In the data rows, the value 128 means zero.
Here are some points, one per row:
132 115 130 145 157 117 131 132 196 91 113 135 98 125 138 130 142 121 102 120 140 142 135 106 118 142 142 102 110 153 111 97 104 135 142 116 102 144 127 159 173 125 107 115 152 159 117 156 117 152 90 132 110 194
128 138 137 177 155 188 165 114 109 119 131 141 146 141 172 117 86 123 144 120 155 130 93 116 163 131 123 104 177 124 144 68 115 144 103 151 115 121 144 108 126 142 180 161 101 130 159 140 98 122 112 138 142 143
92 77 158 150 154 128 114 134 135 148 110 134 133 145 127 163 164 90 92 162 132 110 125 161 146 85 104 149 122 128 169 160 154 169 122 120 122 107 123 133 95 132 91 140 119 95 119 130 137 115 115 164 164 162
114 146 144 148 122 113 151 146 130 121 124 147 61 114 79 86 96 138 117 74 129 125 152 126 153 123 104 164 139 112 161 159 100 120 151 145 118 120 103 116 92 150 81 157 162 140 101 101 115 142 142 148 159 127
116 132 157 140 113 136 121 132 98 123 143 91 86 96 157 129 129 148 128 137 127 113 127 112 165 155 104 117 103 162 107 133 146 139 104 155 148 137 115 136 148 148 126 85 109 89 125 100 140 137 141 146 103 126
108 148 119 125 143 131 127 166 106 120 111 118 97 134 130 139 142 120 179 137 82 130 153 79 148 142 99 105 142 150 128 133 100 123 128 121 145 119 142 114 87 78 131 123 156 119 150 162 119 74 102 120 85 128
150 127 112 105 114 121 149 140 126 136 116 154 130 94 105 148 119 106 119 145 137 117 97 81 148 83 122 102 183 88 106 153 157 141 90 81 157 133 105 154 124 155 125 124 144 126 103 128 113 147 121 93 109 152
149 127 147 85 63 160 113 155 168 149 103 132 163 138 134 119 121 144 134 120 114 127 156 153 144 124 151 86 117 120 110 127 134 162 131 182 140 93 165 104 144 94 126 96 158 134 95 150 117 122 127 145 145 138
137 146 184 100 139 136 121 119 146 130 139 122 121 136 110 143 126 120 179 117 144 112 170 103 110 146 181 119 124 159 154 164 142 176 114 105 121 147 108 123 144 163 149 152 137 88 167 123 86 158 144 134 109 103
136 121 150 105 122 89 145 99 108 145 126 87 107 124 147 129 150 157 177 77 125 118 93 175 136 108 123 134 148 92 158 140 145 131 115 141 122 116 159 146 175 128 83 122 146 160 162 153 164 150 94 108 120 100
118 137 116 107 98 145 115 138 129 124 146 69 114 112 124 132 156 141 116 140 154 164 82 128 105 125 148 120 169 155 174 88 107 146 174 135 150 124 117 122 117 112 135 154 124 118 99 95 129 139 106 137 114 122
142 96 95 127 98 171 142 126 128 56 110 158 100 86 106 96 159 126 133 133 92 114 171 150 91 102 140 122 125 116 130 125 133 110 133 114 127 130 160 120 117 155 132 147 126 83 169 131 139 111 129 113 109 129
161 115 113 153 116 151 135 99 126 176 122 141 148 146 161 104 94 158 124 109 158 127 137 114 114 139 116 144 141 132 147 147 154 122 184 107 128 107 126 142 183 95 118 120 118 83 137 128 109 94 111 94 146 149
165 140 104 127 113 108 81 136 106 161 130 145 101 119 97 140 141 173 103 146 121 125 139 140 143 118 146 114 150 147 121 89 105 169 131 124 147 128 109 146 126 127 111 141 78 170 177 136 115 116 122 159 125 112
108 151 107 150 97 110 160 183 125 150 135 108 144 94 169 134 142 69 112 139 131 151 135 117 113 119 130 144 80 120 112 117 147 101 113 136 131 118 97 133 129 115 114 153 136 108 178 135 119 182 129 141 124 142
52 141 167 164 90 129 132 102 127 109 142 197 159 104 95 159 110 109 135 133 107 154 125 153 128 146 93 103 129 109 74 130 115 146 157 119 140 103 137 130 128 126 138 132 121 131 147 103 155 142 98 121 90 114
130 106 101 100 120 147 131 98 162 149 121 110 128 114 130 146 139 60 104 147 149 114 139 112 146 144 90 128 135 135 104 161 85 129 167 162 157 154 152 140 125 127 134 174 118 171 144 124 114 131 168 124 103 115
144 165 120 117 158 127 103 147 108 81 150 158 160 77 146 116 129 145 159 170 132 132 140 162 140 108 92 147 101 133 120 143 129 125 167 116 140 161 113 124 99 144 106 117 134 142 102 142 97 146 104 104 160 112
163 95 96 144 96 113 101 160 112 138 131 116 142 162 126 107 130 149 146 127 135 120 91 109 102 120 82 115 139 135 92 163 97 137 126 124 36 133 143 137 145 149 158 149 151 112 103 118 158 143 115 171 127 76
80 98 112 109 117 87 122 141 143 121 101 147 147 101 130 104 134 101 137 162 102 179 109 148 151 139 132 177 156 148 134 138 142 137 134 114 113 135 84 120 139 142 152 101 154 158 140 138 105 92 162 113 130 133
119 116 142 82 158 186 114 167 162 135 159 139 101 167 138 158 123 173 90 122 136 103 139 144 112 127 99 142 126 108 135 113 137 105 103 126 123 102 91 86 134 133 125 110 161 143 150 146 165 115 119 117 118 93
150 82 127 142 137 122 128 108 101 149 150 106 134 148 110 87 166 98 143 137 150 202 161 101 110 137 104 109 114 106 120 144 144 111 112 118 127 87 140 128 88 159 134 96 109 164 126 122 131 131 117 137 148 141
130 131 105 138 122 122 158 103 88 99 108 118 102 157 119 168 92 163 134 155 119 93 98 148 94 149 143 156 99 96 159 168 84 154 124 184 136 118 118 137 134 124 177 105 160 155 156 133 176 161 127 113 178 162
148 150 120 154 128 98 134 129 174 111 147 107 172 107 135 114 139 125 141 162 123 112 149 125 116 167 102 142 166 103 143 117 129 141 78 122 116 131 140 131 103 90 86 130 96 122 141 116 147 123 149 100 128 148
110 169 117 134 132 142 132 163 109 134 112 90 123 152 136 131 110 132 100 88 129 119 126 179 101 124 143 130 149 147 114 152 115 121 136 110 114 116 176 170 96 157 110 66 118 135 150 117 106 140 149 108 127 126
123 103 140 131 175 121 91 128 117 120 143 100 155 108 148 132 79 144 114 121 138 109 141 95 107 129 160 129 150 111 119 104 170 127 142 168 127 96 127 151 129 137 135 173 149 125 105 130 127 97 135 112 107 152
160 102 119 149 85 148 143 135 111 156 136 119 129 104 154 166 104 139 113 94 91 146 115 173 103 159 158 115 92 108 152 133 118 149 103 125 114 162 114 101 117 129 106 129 108 163 86 132 89 99 126 151 123 101
135 114 117 134 152 102 135 97 157 136 129 122 139 106 139 116 51 104 162 139 145 125 111 139 103 90 134 120 136 134 77 140 138 130 149 84 165 154 111 90 96 112 105 113 125 129 145 136 172 119 149 168 116 157
146 154 93 105 139 171 94 122 109 141 126 138 136 127 91 121 140 90 138 109 148 119 113 146 169 154 162 169 95 132 93 128 135 117 94 132 88 106 117 127 129 109 132 161 123 135 112 89 167 111 83 149 106 153
104 135 176 88 128 149 129 126 127 112 112 134 103 110 158 111 147 165 153 127 95 135 142 94 116 87 134 145 125 153 102 145 130 117 123 126 115 118 135 124 133 103 158 148 85 163 111 80 120 115 115 111 164 124
143 180 92 142 143 101 122 107 131 98 143 141 153 108 151 173 163 134 86 95 138 147 160 113 160 114 149 97 129 140 173 166 134 105 134 98 130 122 152 97 152 113 171 127 126 126 124 124 163 128 154 144 129 139
88 135 108 122 121 129 98 116 90 146 125 163 137 159 123 119 114 133 118 99 132 111 114 72 103 143 127 101 140 160 158 80 168 126 100 163 128 178 146 112 128 146 75 138 148 145 136 115 141 115 127 131 178 139
112 134 121 186 137 160 143 85 132 132 162 129 117 180 139 112 164 168 118 141 102 124 120 141 146 114 162 121 126 148 107 137 166 120 113 130 129 154 118 166 118 101 139 128 183 136 127 127 113 135 147 138 114 110
146 135 177 126 123 100 103 136 108 186 126 167 106 107 131 92 175 137 123 126 173 141 79 173 112 172 140 106 118 127 122 125 105 83 111 126 147 144 149 128 98 146 156 160 151 98 123 169 157 114 171 109 147 151
107 148 86 116 165 122 151 113 127 156 157 111 122 108 96 139 135 135 157 130 130 109 153 154 101 126 110 90 126 119 101 91 154 138 130 121 104 111 115 132 160 105 159 127 112 105 93 130 95 125 142 119 179 122
155 104 118 113 163 125 111 115 141 81 125 149 136 132 146 128 114 106 130 119 87 156 94 120 116 151 129 125 117 163 146 132 106 100 104 142 166 73 112 134 129 116 96 133 130 106 124 103 111 143 151 127 148 84
144 129 158 147 133 122 121 138 134 105 94 119 110 118 128 162 118 122 126 134 173 137 144 114 147 124 141 143 116 100 116 92 130 115 115 111 132 144 158 158 161 103 140 105 157 112 130 103 105 116 139 133 151 86
151 82 142 130 143 108 131 202 129 134 189 148 147 158 104 126 160 104 162 86 110 83 95 125 148 105 150 142 112 112 150 117 116 115 172 143 147 165 133 134 128 105 162 96 87 145 131 103 124 133 149 129 102 147
129 150 137 149 111 129 121 102 156 127 129 97 115 140 146 133 142 108 117 150 94 101 110 75 154 146 158 149 100 115 115 84 124 119 169 89 136 98 141 113 133 174 122 121 132 119 111 157 132 146 138 115 156 129
117 177 127 96 155 95 150 128 140 91 102 130 109 172 122 102 127 122 83 139 122 168 113 115 128 156 133 111 103 79 125 132 169 166 157 127 114 183 125 125 135 135 116 148 81 97 124 148 129 110 128 134 117 124
122 117 148 112 124 112 87 70 145 135 98 105 142 156 130 112 111 119 89 114 122 105 135 138 131 81 114 130 90 114 150 115 80 104 88 143 99 154 95 108 78 114 170 82 121 92 139 121 104 141 83 95 98 128
172 125 158 110 130 126 176 108 99 136 136 142 159 146 78 174 105 113 118 146 107 164 155 119 126 101 81 174 135 179 137 100 154 119 137 124 102 144 132 123 123 127 119 128 118 126 88 166 163 144 162 119 97 149
82 111 109 122 110 131 132 139 128 122 106 143 124 133 122 92 110 139 133 138 158 93 137 134 130 151 134 139 118 142 170 132 143 95 131 104 144 99 120 137 131 112 132 131 88 162 98 157 121 161 126 129 103 76
116 129 129 124 131 106 168 130 131 141 114 104 177 164 102 123 137 161 143 145 141 121 156 150 134 121 146 151 159 122 92 151 72 91 119 151 169 142 138 113 182 174 108 117 122 111 106 115 129 94 111 140 125 114
These points spread out most along one direction. Take the direction at right angles to it along which they spread out most. Go by this last direction. For each point below, how far along it does it lie, from 0 to 99? The average is 50, and the first point in the table lies past the average. One standard deviation of the points above along it is 16.
110 169 117 134 132 142 132 163 109 134 112 90 123 152 136 131 110 132 100 88 129 119 126 179 101 124 143 130 149 147 114 152 115 121 136 110 114 116 176 170 96 157 110 66 118 135 150 117 106 140 149 108 127 126 36
130 131 105 138 122 122 158 103 88 99 108 118 102 157 119 168 92 163 134 155 119 93 98 148 94 149 143 156 99 96 159 168 84 154 124 184 136 118 118 137 134 124 177 105 160 155 156 133 176 161 127 113 178 162 29
123 103 140 131 175 121 91 128 117 120 143 100 155 108 148 132 79 144 114 121 138 109 141 95 107 129 160 129 150 111 119 104 170 127 142 168 127 96 127 151 129 137 135 173 149 125 105 130 127 97 135 112 107 152 83
155 104 118 113 163 125 111 115 141 81 125 149 136 132 146 128 114 106 130 119 87 156 94 120 116 151 129 125 117 163 146 132 106 100 104 142 166 73 112 134 129 116 96 133 130 106 124 103 111 143 151 127 148 84 50
136 121 150 105 122 89 145 99 108 145 126 87 107 124 147 129 150 157 177 77 125 118 93 175 136 108 123 134 148 92 158 140 145 131 115 141 122 116 159 146 175 128 83 122 146 160 162 153 164 150 94 108 120 100 33
172 125 158 110 130 126 176 108 99 136 136 142 159 146 78 174 105 113 118 146 107 164 155 119 126 101 81 174 135 179 137 100 154 119 137 124 102 144 132 123 123 127 119 128 118 126 88 166 163 144 162 119 97 149 42
114 146 144 148 122 113 151 146 130 121 124 147 61 114 79 86 96 138 117 74 129 125 152 126 153 123 104 164 139 112 161 159 100 120 151 145 118 120 103 116 92 150 81 157 162 140 101 101 115 142 142 148 159 127 24
165 140 104 127 113 108 81 136 106 161 130 145 101 119 97 140 141 173 103 146 121 125 139 140 143 118 146 114 150 147 121 89 105 169 131 124 147 128 109 146 126 127 111 141 78 170 177 136 115 116 122 159 125 112 52
80 98 112 109 117 87 122 141 143 121 101 147 147 101 130 104 134 101 137 162 102 179 109 148 151 139 132 177 156 148 134 138 142 137 134 114 113 135 84 120 139 142 152 101 154 158 140 138 105 92 162 113 130 133 30
142 96 95 127 98 171 142 126 128 56 110 158 100 86 106 96 159 126 133 133 92 114 171 150 91 102 140 122 125 116 130 125 133 110 133 114 127 130 160 120 117 155 132 147 126 83 169 131 139 111 129 113 109 129 40
112 134 121 186 137 160 143 85 132 132 162 129 117 180 139 112 164 168 118 141 102 124 120 141 146 114 162 121 126 148 107 137 166 120 113 130 129 154 118 166 118 101 139 128 183 136 127 127 113 135 147 138 114 110 63
116 129 129 124 131 106 168 130 131 141 114 104 177 164 102 123 137 161 143 145 141 121 156 150 134 121 146 151 159 122 92 151 72 91 119 151 169 142 138 113 182 174 108 117 122 111 106 115 129 94 111 140 125 114 34
